Look-ups in named tables: a row name and a column name give one cell, copied from the table.

mul.tsv
	los	zamu	lupu	sef
mav	-575	-827	-744	-607
duvefim	663	730	627	732
tir	-711	-848	-761	-691
sasa	-820	-835	-683	-823
guni	691	882	626	745
zetutik	700	814	706	760
donevek	-821	-848	-679	-645
boba	-795	-793	-773	-815
nev	-828	-770	-734	-788
gon	846	744	793	745

guni, los: 691
guni, lupu: 626
boba, lupu: -773
mav, los: -575
boba, sef: -815
duvefim, sef: 732
nev, los: -828
Which row has the largest sef? zetutik

manonok:
,sibo,sodari,supili,varotel
todize,49,90,24,52
feso,78,74,8,57
mabe,63,59,10,83
tunug,45,68,43,60
rakedug,47,60,34,75

supili of mabe = 10
sibo of rakedug = 47
sodari of rakedug = 60
varotel of mabe = 83
supili of feso = 8
supili of tunug = 43
varotel of tunug = 60
sibo of tunug = 45
varotel of feso = 57
varotel of rakedug = 75
sibo of feso = 78
sodari of todize = 90
supili of todize = 24

zelaf:
fields: noz, reka, tet, negu, nuvire, viren, labubi, lafabob, vuzefa
dif: [-214, -65, -130, 137, 182, -995, 59, 358, 474]
gatanik: [-196, -475, 55, -439, -27, -493, 327, -99, 624]
vem: [-231, -513, 25, -128, -235, -594, 92, 97, 775]
sagoran: [-144, -475, 86, -306, 217, -844, 126, 195, 835]
fem: [-162, -401, 271, -40, -131, -292, 360, -66, 775]

tet of vem: 25
lafabob of gatanik: -99
labubi of vem: 92
lafabob of sagoran: 195
vuzefa of sagoran: 835
noz of sagoran: -144
noz of vem: -231
vuzefa of vem: 775
negu of vem: -128
viren of dif: -995
noz of dif: -214
viren of sagoran: -844
lafabob of dif: 358

biguf:
,zameg,nopu,getep,gat,zutama
tonumov,-0.668,0.747,0.380,0.565,-0.443
popiz,-0.431,0.646,0.376,0.502,-0.257
meb,-0.699,0.745,0.381,0.564,-0.467

meb, zameg => -0.699
popiz, nopu => 0.646
meb, gat => 0.564
popiz, zutama => -0.257
tonumov, gat => 0.565
tonumov, nopu => 0.747
meb, nopu => 0.745
meb, zutama => -0.467
popiz, gat => 0.502
tonumov, zameg => -0.668
meb, getep => 0.381
popiz, zameg => -0.431
popiz, getep => 0.376
tonumov, zutama => -0.443
tonumov, getep => 0.380
Which row has the largest getep? meb

lonido:
|  | bub | sigorik | kuvonef | lovi | nagigof | zaba | kenuro | mur | zupirag |
|---|---|---|---|---|---|---|---|---|---|
| dul | 41 | 55 | 225 | 219 | 236 | 224 | 236 | 40 | 52 |
| manat | 231 | 209 | 39 | 76 | 36 | 48 | 31 | 219 | 203 |
| sis | 229 | 217 | 44 | 64 | 47 | 50 | 29 | 225 | 222 |
| mutobep | 43 | 58 | 227 | 206 | 232 | 221 | 215 | 29 | 56 |
| biz | 55 | 58 | 234 | 211 | 219 | 228 | 242 | 39 | 57 |
| tifa | 227 | 210 | 40 | 60 | 37 | 43 | 35 | 234 | 208 |
| zurez | 230 | 220 | 49 | 56 | 45 | 53 | 43 | 225 | 225 |
| vos | 237 | 218 | 55 | 74 | 36 | 37 | 38 | 234 | 202 |
| tabilon | 48 | 44 | 232 | 194 | 230 | 207 | 216 | 33 | 55 |
| razuted | 220 | 218 | 31 | 59 | 17 | 42 | 35 | 226 | 206 |
| sigi | 226 | 216 | 45 | 73 | 57 | 51 | 35 | 227 | 212 |

What is the nagigof of sigi in lonido?
57
What is the nagigof of sis in lonido?
47
What is the zupirag of manat in lonido?
203
What is the kuvonef of tabilon in lonido?
232
What is the sigorik of razuted in lonido?
218
What is the zaba of sigi in lonido?
51
What is the zaba of tabilon in lonido?
207
What is the mur of dul in lonido?
40
What is the zupirag of dul in lonido?
52
What is the kenuro of sigi in lonido?
35
What is the kenuro of manat in lonido?
31
What is the kenuro of zurez in lonido?
43
What is the kuvonef of sis in lonido?
44
What is the zupirag of sis in lonido?
222
Which row has the largest zupirag? zurez

momito
|  | busuzib | tevap | tunudug | kofelag |
|---|---|---|---|---|
| sinuda | 6147 | 4967 | 9401 | 4435 |
| vor | 2357 | 3260 | 9211 | 4159 |
| mazu | -6389 | 6054 | 7814 | -2248 |
| gim | 7433 | 1531 | 3626 | -6866 |
| zomil | -3731 | 1959 | 3646 | -4013 |
| vub | -4470 | 1010 | 4819 | -5695 |
| mivos | -3002 | 5158 | -1098 | -4990 |
| gen | -5172 | 1045 | 985 | -8225 |
| tivev | -2187 | 222 | 4608 | -7830 |
| kelu | 2757 | 7654 | 7770 | -2421 |
| vef | 6500 | 7879 | 9957 | 859 |
| minek | 245 | 1506 | 6683 | -7303 |

What is the tunudug of tivev in momito? 4608
What is the tevap of kelu in momito? 7654
What is the tevap of zomil in momito? 1959
What is the tunudug of zomil in momito? 3646
What is the busuzib of kelu in momito? 2757
What is the tevap of vor in momito? 3260
What is the kofelag of mazu in momito? -2248
What is the tunudug of mazu in momito? 7814
What is the tunudug of gen in momito? 985
What is the busuzib of sinuda in momito? 6147
What is the busuzib of gim in momito? 7433

duz.csv
,lafuvin,lagil,luto,buvuvu
riveb,18703,59890,41249,56580
tob,22897,71489,58379,62880
pinop,12664,80790,30736,72906
fip,56470,26450,51408,17285
lavuved,12579,67726,35074,64993
vebeg,50003,31726,37660,34981
barazip,24905,51736,40434,52000
nas,26991,35984,34950,35939
lud,20100,51596,33681,57973
zimob,71761,16365,55352,14332
mefe,43956,71853,59518,71340
givizi,15926,60864,37230,60214
dufas,25800,66068,31817,59364
zaz,48519,26540,55319,35247

lafuvin of vebeg: 50003
lagil of givizi: 60864
lagil of dufas: 66068
buvuvu of vebeg: 34981
luto of barazip: 40434
lafuvin of riveb: 18703
buvuvu of zaz: 35247
buvuvu of barazip: 52000
lagil of fip: 26450
lagil of lud: 51596
buvuvu of givizi: 60214
Which row has the largest buvuvu? pinop

dozuz =
fields: zuselet, kita
domogar: [28.616, 22.267]
mopake: [-37.804, -21.389]
tomu: [-60.304, -54.349]
parep: [-67.171, -52.012]
lidov: [-42.519, 25.615]
sopi: [-28.585, 58.607]

What is the zuselet of parep in dozuz? -67.171
What is the kita of mopake in dozuz? -21.389
What is the zuselet of lidov in dozuz? -42.519
What is the kita of sopi in dozuz? 58.607
What is the kita of domogar in dozuz? 22.267
What is the zuselet of mopake in dozuz? -37.804
What is the kita of parep in dozuz? -52.012
What is the zuselet of domogar in dozuz? 28.616
What is the kita of lidov in dozuz? 25.615
What is the zuselet of tomu in dozuz? -60.304
What is the zuselet of sopi in dozuz? -28.585
What is the kita of tomu in dozuz? -54.349

